(in the rows, 128 means zero)
Each path below is one point turned by a fixed rotation once a step. After each direction that follows a path, write how fast that rotation turns it, in degrees each step (0 if it stays still).
Each turn is a multiple of 5 degrees from 10 to 175, or 0.
Each row of a path follows its step; steps can be skipped.
path 1
step 1: [136 130 122 133 134 127 130 121 116 129 127 129 134 121 129 143 103 132
 133 137 128 119 135 120 122 126 131 133 137 129 133 123 116 112]
step 2: [120 127 123 124 126 126 136 123 123 139 125 114 137 128 122 118 143 127
 125 129 138 122 135 123 129 135 139 116 141 134 118 134 119 113]
step 3: [122 136 147 114 139 140 132 123 137 139 145 129 126 126 119 117 138 128
 131 124 130 135 137 126 134 127 121 125 122 119 130 123 135 132]
step 4: [129 130 131 116 138 147 127 133 131 114 128 134 144 125 130 140 112 138
 127 134 128 132 125 125 113 131 128 132 126 128 130 125 131 141]
step 5: [128 129 118 132 136 113 132 133 123 136 122 131 134 134 125 136 113 122
 134 140 136 133 123 121 126 137 130 120 143 137 114 142 131 132]
step 7: [134 130 131 103 127 141 124 120 136 126 127 121 137 130 125 124 135 139
 130 124 131 142 128 139 120 117 131 132 127 124 135 131 118 115]
step 8: [133 122 124 111 151 128 124 129 119 129 129 128 128 134 128 122 122 127
 133 138 131 125 129 126 119 145 124 140 125 113 123 133 139 130]
step 9: [121 134 128 143 151 127 143 137 125 121 130 123 127 122 132 126 129 125
 118 140 129 124 123 120 118 126 125 116 123 139 119 128 126 135]
step 11: [139 120 134 120 135 128 119 109 126 119 117 124 130 141 120 134 125 128
 140 127 126 137 127 133 141 132 130 128 116 122 141 141 129 129]
step 12: [138 133 118 129 148 125 117 135 116 115 130 124 124 129 129 124 135 130
 122 132 128 127 128 136 118 125 112 133 139 127 133 140 117 121]
[124 133 130 130 127 130 128 124 127 130 127 132 130 126 131 129 126 130
 126 127 127 130 124 131 121 123 129 130 131 127 133 125 131 124] => 120
[129 130 122 127 127 128 125 126 129 129 128 119 128 127 128 127 127 125
 127 134 125 130 131 131 130 126 128 132 130 126 129 124 128 123] => 65
[128 124 128 127 131 122 124 122 126 128 131 127 126 124 128 131 131 129
 128 122 133 129 131 129 125 127 131 130 130 127 128 128 122 129] => 70
[129 126 130 128 126 129 133 130 126 131 129 125 128 130 126 128 129 121
 126 124 127 127 133 133 124 122 129 122 128 128 127 128 130 130] => 100
[128 128 130 123 127 128 125 130 126 126 131 127 127 128 125 137 130 130
 128 133 130 123 127 132 127 125 126 130 126 127 131 131 133 129] => 95
[131 128 127 128 125 125 132 128 125 127 127 129 128 131 128 127 126 132
 130 126 128 126 129 128 131 125 126 125 130 124 134 134 124 121] => 70
path 2
step 0: [121 141 128 122 131 116 120 120 120 117 131 139 128 128 123 116 129 126
 117 143 128 136 132 132 139 139 146 142 126 136 124 134 124 141]
step 2: [123 126 130 119 136 127 116 133 142 124 113 115 133 127 137 112 124 149
 140 130 140 126 129 121 133 125 139 116 120 126 130 136 119 129]
step 3: [129 151 127 124 132 115 128 144 128 135 124 130 121 123 117 134 122 124
 137 125 124 123 118 129 118 134 142 124 124 123 137 145 116 139]
step 4: [119 129 115 132 146 135 129 133 121 135 130 129 130 110 116 133 118 130
 123 130 122 130 119 133 142 116 130 122 106 125 118 127 134 134]
step 5: [118 134 106 141 136 128 120 117 131 124 129 120 137 128 133 128 144 121
 128 132 137 138 128 127 128 124 142 131 115 135 139 123 113 130]
step 6: [114 129 129 121 136 128 122 133 130 127 131 127 128 149 115 118 138 126
 120 125 134 126 115 130 125 131 133 150 126 127 118 138 127 145]
step 7: [129 129 131 131 144 135 134 141 133 147 125 122 119 143 139 130 133 142
 115 137 132 124 130 131 126 111 131 116 128 136 118 131 119 136]
step 10: [127 125  97 127 135 136 121 146 130 133 140 127 128 127 132 129 131 127
 116 117 128 138 129 126 145 123 127 124 125 128 122 118 135 132]
step 11: [116 143 119 135 121 118 123 125 127 131 129 135 141 146 133 122 135 125
 110 138 141 130 116 115 135 129 131 132 131 128 131 119 118 119]
step 12: [130 123 135 114 118 123 124 125 128 138 148 123 139 141 127 124 129 137
 109 133 127 133 117 138 122 130 127 125 128 136 112 139 126 141]
[127 128 131 122 130 127 127 129 126 130 124 122 128 128 133 126 131 130
 124 130 132 130 123 126 122 128 127 130 132 130 128 128 131 127] => 70
[123 129 125 127 128 125 130 129 130 127 131 128 129 125 128 122 130 126
 125 131 127 129 129 134 127 125 125 132 130 125 132 121 127 131] => 65
[129 132 125 133 128 128 125 125 132 125 124 128 130 130 127 121 126 128
 129 130 129 133 130 122 124 131 125 127 128 127 131 129 126 126] => 125
[126 124 132 129 125 129 129 126 126 130 130 129 125 130 128 125 136 130
 126 133 128 129 134 126 127 128 127 132 125 129 124 132 124 129] => 60
path 3
step 1: [117 141 125 134 130 119 137 113 128 118 139 115 127 124 133 123 126 111
 142 123 105 125 126 132 131 131 136 129 137 128 129 137 138 144]
step 2: [129 123 148 128 128 114 121 129 118 123 125 119 120 130 137 125 125 108
 148 124 122 125 110 135 137 139 130 135 117 131 140 127 135 133]
step 3: [123 126 143 130 144 136 123 113 130 133 137 118 130 138 140 127 131 111
 131 115 116 124 122 111 121 140 127 125 125 122 137 139 138 141]
step 5: [128 125 155 133 131 131 124 125 119 126 137 109 139 131 126 129 126 121
 120 126 117 129 130 124 131 126 133 125 102 134 128 127 129 146]
step 6: [123 129 132 142 134 138 135 121 128 126 142 117 125 117 131 126 116 121
 145 129 108 117 134 132 136 133 141 119 128 128 124 138 125 148]
step 7: [137 119 156 141 132 112 126 131 122 128 121 122 117 120 125 117 129 122
 136 126 120 127 122 137 139 142 136 125 119 136 131 134 130 140]
step 8: [132 128 143 137 132 130 122 106 127 125 139 118 125 125 134 118 142 121
 134 108 119 124 131 116 123 140 127 131 135 129 123 139 127 148]
step 10: [130 133 145 129 133 127 118 125 117 118 143 116 123 132 126 126 134 112
 125 117 123 120 119 114 127 132 135 130 103 135 119 122 138 135]
step 11: [124 131 124 136 135 135 136 116 127 129 133 121 120 123 135 128 126 122
 153 123 112 109 126 122 121 132 143 116 112 123 127 130 135 137]
step 12: [122 123 148 134 129 118 129 130 119 134 114 119 126 128 120 117 141 120
 135 132 111 125 128 129 131 139 144 124 111 138 133 127 145 134]
[128 128 124 125 129 133 130 129 124 130 127 124 124 130 130 126 125 132
 122 127 127 125 129 127 130 125 130 122 122 128 127 125 129 129] => 60
[134 123 130 127 123 130 125 125 130 128 131 129 125 131 130 130 125 129
 128 126 125 131 130 128 122 125 128 132 127 129 128 124 130 131] => 140
[125 132 125 134 130 128 125 131 133 130 127 128 124 131 128 131 128 132
 129 125 124 132 128 131 132 128 134 129 130 130 130 125 131 128] => 140
